Each row is where one point has got to under a steady rotation. How many steps took it there?
The counts run from 0 to 207.
[-21.0   7.8 -29.4  14.5 -13.5   3.6 -21.5   4.1  -5.5 -27.5  -4.3 -14.8
 -17.5  13.5   4.8  -2.0  -4.7  13.6  22.3  12.5  -4.0   2.7 -23.4 -10.3
  26.9  15.1   7.7  -7.0 -17.5  -5.7  -1.7  -4.1 -18.2 -10.2  12.2 -10.3
   9.9  16.4  -7.1  11.4   3.3 -31.5 -33.4  -8.8  12.2  -3.3  15.7   2.6
 -25.4  16.8  24.5  17.5] | 57
[  6.8 -13.4   2.8 -10.7   8.0  -1.4   0.8 -20.8   5.8  -4.4  10.0  23.5
 -12.0  16.1  -4.6  24.5  -3.2  -3.1  14.3  -1.7 -27.6  15.3 -16.0  -9.2
  10.5 -16.8 -23.9  -2.9  -4.6  35.4  12.1  -4.2  14.2  -1.0 -13.0  -0.4
 -23.6 -14.3  24.9   6.1  18.0 -11.7  25.3  11.7   5.7  14.3   7.9 -15.2
  36.6 -37.6  -2.3  -5.7] | 19
[ -2.7   4.8 -16.6  -8.5  11.5 -29.4 -29.8  -2.8 -28.4 -13.6 -16.7 -13.2
 -17.3  36.4 -35.3  14.9 -14.5   3.7  -2.6  -5.6   3.8 -12.7  11.1  19.6
  22.1 -38.6 -24.9 -12.7  -1.3   5.4  11.9   8.0  -4.8  -4.1   1.2  15.5
  15.7 -11.7  13.3 -28.0   2.2   5.1  -6.0   1.6 -14.5   6.9   7.8 -20.0
  15.7  -2.4   6.7   3.7] | 161
[-37.1   7.8 -11.2   8.6  21.6  10.1 -20.1  20.5  -7.6  -2.3  13.0   8.3
  18.2  10.3  30.1 -13.3   2.2  -1.7  -0.9   8.0 -11.2  -3.3   4.1 -17.4
  13.8  12.2  -5.3  -4.8  -2.3   7.2  -8.3 -13.0  -3.4  -0.1 -23.7  -4.0
 -45.7   8.4   6.0  23.0   0.8 -13.3 -14.6  10.3  -3.5 -23.8   8.0   7.1
 -37.6 -15.3 -23.5  -1.1] | 199
[ 13.1 -12.6  -3.9 -29.5   0.1   1.8 -21.5 -14.1  -1.1 -24.0  -0.1  13.1
 -18.4   3.2 -36.6  37.0 -14.3   8.9  27.6  -3.0  -4.5  12.2 -14.6  -6.1
  26.2 -17.6 -11.9  14.8  -7.7  16.7  23.3  -2.8 -18.9  -4.1  -6.1   2.9
  -7.5  16.4   4.2  -3.5  -4.8 -17.0  10.9  16.0   3.5   7.4  21.7   4.1
  19.7  -8.7   1.1   6.8] | 23
[-15.9  12.1 -22.0 -25.9  -5.2 -14.4  10.2   5.1  -3.1 -12.1 -20.7  -5.7
 -12.2   1.4   0.0 -27.8   4.3   7.5  15.9   6.0  10.7  19.3  -4.6  10.4
   1.4 -32.1  20.2   9.5 -26.0  -8.3 -11.7  -9.4 -21.3  -9.4 -33.5 -24.1
  -0.4  17.5  -2.5  12.0   2.3 -19.4  -7.3  -3.9 -12.4   7.0  21.8  22.5
 -23.9   7.7 -38.1   1.4] | 69
[-28.1   9.8 -17.7  -4.3 -12.2  15.0  -8.6   1.3  -2.9 -15.0   0.8  -5.1
 -22.7  17.2  15.2  -2.8   9.7  27.5  18.7  26.9   5.5  16.6 -26.7 -15.0
  33.1  15.3   9.2  -2.1 -30.6   2.7  -7.0 -12.8 -13.8  -9.9  -5.0 -15.1
  -1.9  15.9  -3.3  20.5  22.2 -28.9 -15.4  -7.3   5.6   0.3   4.6  14.7
 -25.9  -0.2  -0.8  11.0] | 56
[ 14.7 -25.0   2.7 -33.2  -0.6  19.5  -9.5 -19.7  13.2   1.4 -24.6  -9.8
  -8.7   4.1 -22.5   4.8  -9.5  18.8  40.5  12.2  -5.7  19.3  21.6 -11.5
  19.4   0.3  12.6  19.0  -6.3  14.0  12.9 -19.7  -4.3   2.5  15.9 -31.6
  -4.1   7.9  -1.4  11.6   5.5 -18.7  -3.5   2.4  13.1   8.2  12.8   4.0
   9.6 -11.7   2.6  14.3] | 135
[-13.2 -11.9  -9.7  -7.0  32.4  -1.9 -14.7  19.9  -1.2   1.9  18.2  -3.8
   2.2  18.8  13.9  -9.8   1.8   6.4  -2.8  -6.6  -4.6  -1.6  11.3  -5.7
  20.8  -2.5 -20.9   2.4 -18.0  18.0   2.9 -27.7   7.9   2.0 -26.0  -8.5
 -50.1  -2.6  16.7  12.6  20.4  -9.2 -21.9   6.4 -14.8 -21.7   7.8   5.0
 -17.9 -26.7 -31.7 -10.0] | 198
[-45.5  16.0 -18.9   0.3 -11.5  -0.1  -5.9  19.2 -19.2 -16.9 -29.2 -13.2
   5.7  -3.3  11.4 -16.0   2.0 -14.2   5.2  12.6 -19.7  -1.7  13.5 -15.0
  20.5  -3.9   1.8  -5.1  16.8 -18.5   8.2  12.9  -2.0   9.4  -7.8 -30.9
  -3.2   4.9   1.8   8.9 -23.9 -12.7 -19.7  -9.9   4.3 -12.9  15.1   9.0
 -36.5   8.7 -10.5   6.6] | 204
[-38.2  -1.4  -8.7 -24.9 -22.9 -21.0 -19.6   9.7   4.9  -1.0   6.6  -8.4
 -20.8  15.5  -4.5  -0.5   2.7  26.2   0.7  -7.6  16.0  27.0   7.3  -6.6
  22.4   6.7  -7.4   9.4 -16.8  -8.8  33.4 -21.3 -11.6   4.2   1.5 -16.0
  20.3   2.4  -6.9  -8.5  26.3   7.0   6.5 -19.9  -9.3   6.9  -7.2  11.2
  -0.8 -17.8  10.5  12.1] | 46
[-29.4  13.8 -16.6   2.7   0.5 -44.2  -8.6  -2.6   5.0 -20.0 -23.2  -3.6
  -5.5  -2.2 -15.5   4.8  -2.4 -23.3   1.4 -15.1  -4.8   5.8  16.1 -11.3
  -3.5  -8.0 -28.0 -18.0   4.2 -15.1   1.9  24.1 -25.4 -13.6   5.6 -10.7
  18.9  -1.5   0.9   3.2 -25.6  10.2 -21.9  -9.1  -9.2   6.5 -20.8  15.7
 -32.2  12.7   8.7   4.1] | 80
[-40.2  38.0 -16.6 -16.4 -28.4  -2.5 -25.0  -7.2 -16.7 -27.1  -5.3  -1.1
 -21.6  19.8  -2.9  14.9   3.3   6.4  11.7  14.3  -1.9  -2.4 -22.4  22.3
  21.1 -23.3   1.3  -7.4  17.6 -12.1   7.2  12.1  -8.4 -15.3 -20.0   6.0
  16.6  -8.8   9.4 -11.8  -7.9   6.0  18.0   4.7 -15.4  -2.3  -1.8  -8.2
  -8.4  -3.8  -0.4  14.9] | 159
[-17.8 -12.4 -15.2 -12.4  -3.7  -8.2   8.4   3.6  -1.9  -5.4   3.2  -4.2
  -5.8  -9.0 -14.4   1.1   8.3  13.1  10.2   2.9  22.7  22.2 -13.1 -21.8
  16.4 -15.6   6.4  27.7 -37.0   7.2  21.0 -18.0 -19.2 -24.1  -1.9 -15.7
  17.4  19.7 -10.0  -7.9  20.7  -8.4   5.9 -29.2  -8.9  24.5  17.9  16.7
  -5.5  -2.2 -14.6 -18.8] | 180
[ -7.5  11.6  13.8  14.1  -9.3   5.7   7.0 -16.8  -3.8 -23.7  -5.4   8.2
  12.1 -23.8   8.8   4.3   8.2  -4.1  17.0  32.4   3.7   9.9 -15.6 -15.4
  11.0   0.3  20.5  19.5 -16.7  11.9  19.5  18.7  -7.6 -27.2  -2.5 -13.6
   3.5  15.9  -5.9  16.7 -29.3 -17.2   0.1  21.7   5.0  -5.0  15.7  17.6
 -25.7  -3.6 -20.3  -3.6] | 101
[ -6.5   1.6  -9.5  13.2  29.6  19.7 -19.4 -23.5  10.3  -3.9  -6.0  16.2
  30.0  10.3   5.7   2.3   5.7 -12.0  23.1   7.7 -20.6   4.0   6.8  -5.8
 -11.5  19.2  -1.4 -16.5  12.3  28.1  -1.4  40.4 -11.0 -34.0  25.6 -10.5
 -10.4   5.7  11.7  16.0  -7.2  12.7   5.1  -3.8  -9.0   2.2  -7.5 -27.5
   9.6 -11.3  12.4 -15.1] | 8
[-13.8  21.5 -26.5   3.8   2.8   0.1 -21.0  38.3 -11.0 -21.0   5.9 -11.0
  13.4  16.8   1.6 -31.9   4.2  -7.1 -12.2  -5.9  -2.8 -17.0 -18.7  16.6
  15.1  -2.4 -10.2 -18.2  -1.4  -0.2   1.2  13.7   5.1 -16.8 -19.8 -12.7
  -7.0   6.3  10.7   5.6  -4.2  -9.4 -27.7  -4.6 -10.8 -27.6  22.0  -6.6
 -36.7  -7.7 -10.6  -0.7] | 195
[ -3.8   8.2  -7.8  -1.5   8.4  27.1 -20.9 -27.6  -3.5 -11.1 -30.2   1.9
  10.2  15.0   6.9   6.3   4.2   7.3  28.8  32.3  -5.9   2.9   1.2 -18.7
   7.7  31.1  19.1   0.4   7.7  29.6 -11.3  17.8 -14.3  -4.8  26.5 -10.3
  -9.9   8.0  -1.2  18.7  -9.3 -29.3  -9.2  16.4  17.8  -7.4  -2.8 -22.7
   9.3  -6.5  22.1  18.4] | 133
[-27.2  13.6 -18.6  -2.0 -16.7   5.3   4.6  10.6  -5.0 -10.5   9.8  -8.1
   2.8   0.9   4.2 -14.0  12.0  12.3  10.1  16.1  22.6  14.8 -24.8   2.3
  11.5  -7.6  29.9  20.2 -29.5  -2.7  22.5  -5.1 -17.5 -30.1 -12.4 -17.3
  30.1  26.2 -13.6  -2.8  11.9  -8.6  -1.5 -26.3 -14.6   6.7  29.6  14.0
 -20.5   6.7 -16.2 -21.0] | 181
[-19.3  12.8   7.1  16.9  21.0   9.0  -1.0 -14.2  12.7 -21.5   7.5   9.4
   2.8   6.0  31.5 -11.5  16.6  -6.2   3.4  19.1   0.3   7.2   3.0 -14.6
  31.4  -5.2 -27.9  -9.5 -16.7  19.2   2.5   2.1  -4.0 -27.3   5.0  -3.0
 -23.1 -15.2   9.7  21.5   8.0   6.5  10.0  21.6 -11.7  -7.2 -19.0  16.9
 -30.1  -8.2 -32.2 -12.3] | 87
[-23.0 -21.3  -6.0   4.7  21.1 -45.4  -3.1   9.3  -1.3  -0.5  33.3  13.0
   2.5  13.6 -12.8  18.2   4.8  -8.1 -16.6 -22.5  -4.0  13.8 -10.6 -21.2
 -16.8   5.6  -9.6   4.2 -35.6  11.4   3.1 -17.8  -2.6 -13.1  -8.7  -1.0
 -16.2  15.6   6.9  -3.1  13.0 -18.6 -22.4 -18.8   5.3  12.5  -9.8   0.5
  -2.6 -19.5   7.3  -9.4] | 188
[ 29.9  -0.6  -1.7 -15.7   0.6 -24.6 -24.4  13.5   5.3  -6.5  -2.2 -10.2
  29.7   7.9 -22.3  -2.8  -7.2 -11.0 -11.6 -19.6  16.6 -15.2  14.8  16.1
 -18.2   1.5 -12.0  -1.3   3.3  13.7  36.9  24.0   7.9 -23.1   6.9 -19.1
  20.3   5.8  -2.3   4.8 -24.0   7.0 -27.7   4.1 -17.9 -12.7   6.0 -21.0
   1.5 -23.2   8.6  19.3] | 116
[-23.2  13.0  20.2  10.7  -3.4 -17.8   0.3  -9.4   5.2  -1.4   9.8  23.8
  34.3 -11.0  27.1   2.1  21.6 -13.4  -6.8  13.8   0.3   2.5  -6.5  -6.7
 -33.0  18.5  25.0  19.2  -5.0  10.7  20.7   9.1  -2.7 -14.9 -14.7 -10.3
  -2.7  10.7  -2.8  21.6 -25.5  -4.1  -0.5  18.0   3.7  -3.2  -8.1  -3.8
  -1.0 -32.8 -13.0   8.3] | 110
[-22.1  21.8 -22.0  14.5   2.3   0.3 -13.6  10.3 -17.3 -11.6  -2.0  -0.4
   2.2  39.7  31.8 -20.1   9.0  10.0 -10.6  22.7  -0.8  -1.2 -32.4  -7.2
  12.6  16.1  -2.2 -15.8 -23.7  16.0 -15.9  13.9   3.7 -16.3   4.1   0.8
  -2.8  -4.8  12.7   7.9  30.2 -17.4  -0.9 -13.6   6.6  -6.9  -2.7 -22.8
  -0.1 -17.3   8.9   2.4] | 52
[-31.6  11.8  -1.2 -38.0 -15.0  19.4   4.8  -3.0   6.9   7.9 -28.0   0.8
   9.7  -6.1  -5.8  -8.2  12.4 -13.6  17.9   8.7   2.1  12.4  28.0   1.1
   4.1 -13.2  15.4   6.4  18.2   5.0  18.1   6.5  -5.8  -3.0 -13.6 -47.3
  16.1   2.8   3.2  10.5 -12.8  16.7  10.9 -11.4 -14.3   8.9  -0.7  -7.1
  -1.9 -19.4 -25.6   7.9] | 2
[-12.3  22.7 -11.6  26.4  21.1 -15.3  -7.3   5.8  -0.6 -26.1  -5.6  -8.4
  13.1  17.4   8.4 -21.3  -1.8 -28.0  -6.6  -2.4  -7.6  -9.8   7.6   6.8
   2.0 -11.3 -41.3 -28.3   1.0   5.3   0.7  38.9  -0.5 -33.7  18.2   1.9
   5.2 -17.6  14.6   3.3 -12.0  12.5 -16.1   2.7 -20.0   2.3  -7.6 -14.5
 -17.5   0.9  -4.8  -7.5] | 84
[-22.1   5.0  -8.3  -2.7   2.9   0.0  -7.1  22.8 -11.3  -2.0   2.0  -6.4
  -3.7  34.5  25.0 -21.5   9.1  16.9 -17.9  11.3   9.5  11.9 -20.4  -3.7
  18.4  -0.4 -12.3  -7.8 -32.2  18.3  -0.2  -8.8  20.1  -8.9 -14.6 -10.5
  10.4 -11.5  13.9  -2.6  48.0  -1.9   8.2 -20.9  -1.3   2.7   4.1 -15.9
   9.0 -32.2  -6.6  -2.3] | 51
[ -2.0 -12.4 -26.3  14.8  -4.1 -16.6 -24.1   5.7  -2.4 -16.3  -7.3 -21.6
 -19.2  25.3 -22.0  -1.7 -11.7   6.8  14.9  -4.4  -5.4   9.9  -0.9  -2.4
  21.2   4.4  -6.8  -2.5 -21.4  -6.4   6.3  -6.6  -6.6  -1.6  25.1 -11.4
  11.0   7.1  -9.4  -3.0   3.2 -27.3 -40.6 -21.8  12.9   5.8  29.0   5.8
 -15.6  17.8  26.2   8.9] | 58
[ -3.8  14.3  10.5  49.7  10.5  -9.5  13.6  -5.1 -18.7 -22.6  -7.2   3.0
  19.4  -3.2  23.1   0.1   6.5 -27.8  -9.5  25.2 -12.5  -4.6  -7.2 -18.7
  11.4  -7.2  -4.7   3.4  -6.7  19.7   3.3  22.4  18.6 -17.7   4.2  11.2
  -1.2 -11.8  15.8   8.9 -19.4 -20.0  -9.3  15.9  11.2   1.4   1.3  -9.5
  -1.9 -10.0  -6.3  -4.9] | 97
[-12.1  30.5 -35.2  -0.4  -4.7  -8.5  -3.2  14.0  -4.3 -14.4 -28.0 -14.6
   4.3  14.9   2.5 -33.0   0.9 -12.6  11.7   9.7   0.4   3.9   1.2  16.4
 -12.0 -23.6  22.3  -7.5 -14.7 -14.8 -11.9  13.6 -17.8 -15.0 -17.6 -14.9
   6.4  12.3 -14.9   9.4 -18.3 -13.1 -19.2  -6.9 -16.7  -2.8  24.6  -0.4
 -33.8  24.5 -16.6  -1.4] | 70
[-42.1  15.1  -1.3 -38.3 -21.5 -10.3 -21.5 -15.8  -8.2  -4.8   0.6  -2.1
 -36.0  15.5 -14.4  18.9   7.8   9.6  19.1   4.0   8.3  12.2  -7.4  10.2
  20.8 -24.4  -3.2  -7.7  -0.9 -10.1  14.2 -13.9 -24.4  -7.1 -26.5  -1.1
   5.5  -8.2   3.8  -9.4  11.9   5.3  23.4  13.1 -14.9   6.5  -7.1   2.7
   4.8 -16.2  -7.6  12.5] | 158
[-27.1 -21.2  -9.0  -4.1  22.9 -25.6 -26.1   3.9  -1.1  -4.2  -5.5   4.5
  -1.0   3.9 -11.9   5.7 -12.8  -1.9  -2.9  -9.5 -13.6   4.4  22.9 -41.7
  12.4  10.9 -15.2  -1.0   3.6  -2.4   1.2  -9.0 -16.2  11.1  11.8 -11.8
 -32.0  19.5   2.6   7.5 -15.7 -16.1 -37.5   4.4   9.1 -10.1  -6.1  17.1
 -30.2   2.8   4.9   9.7] | 201
[ -6.8 -14.7   4.7 -31.0  11.6  17.6  -5.7 -26.1  31.5   0.9   6.5  14.8
   4.0   2.4 -11.4  17.4   2.5   2.0  37.7  -7.9 -17.4  25.7  17.9 -15.8
  11.0  10.9 -17.3  -1.6  -5.8  18.6  21.7  -7.9 -18.6 -24.6  21.4 -21.2
 -14.5   5.3   0.9  10.1  15.5  14.3  20.4  -0.9  -5.3   7.5 -10.6   5.0
  13.5 -22.5  -2.2 -12.7] | 10
[  1.3  -2.8 -23.1 -26.9 -12.0 -43.7 -32.1   0.9 -24.8 -11.6 -13.4  -4.2
   9.2   9.3 -30.5   7.4 -22.7  15.4  -8.7  -5.9  14.9  10.5  10.5  -1.0
  -4.9 -29.3   5.0  26.0  -0.2  -0.2  28.3  21.7 -19.5   8.9   1.7  -9.8
  23.6  10.1  -2.5 -20.3  -6.2   4.0   9.3  -8.3 -13.2  14.5  12.2  -8.3
  21.4   0.3  16.2  -1.3] | 36
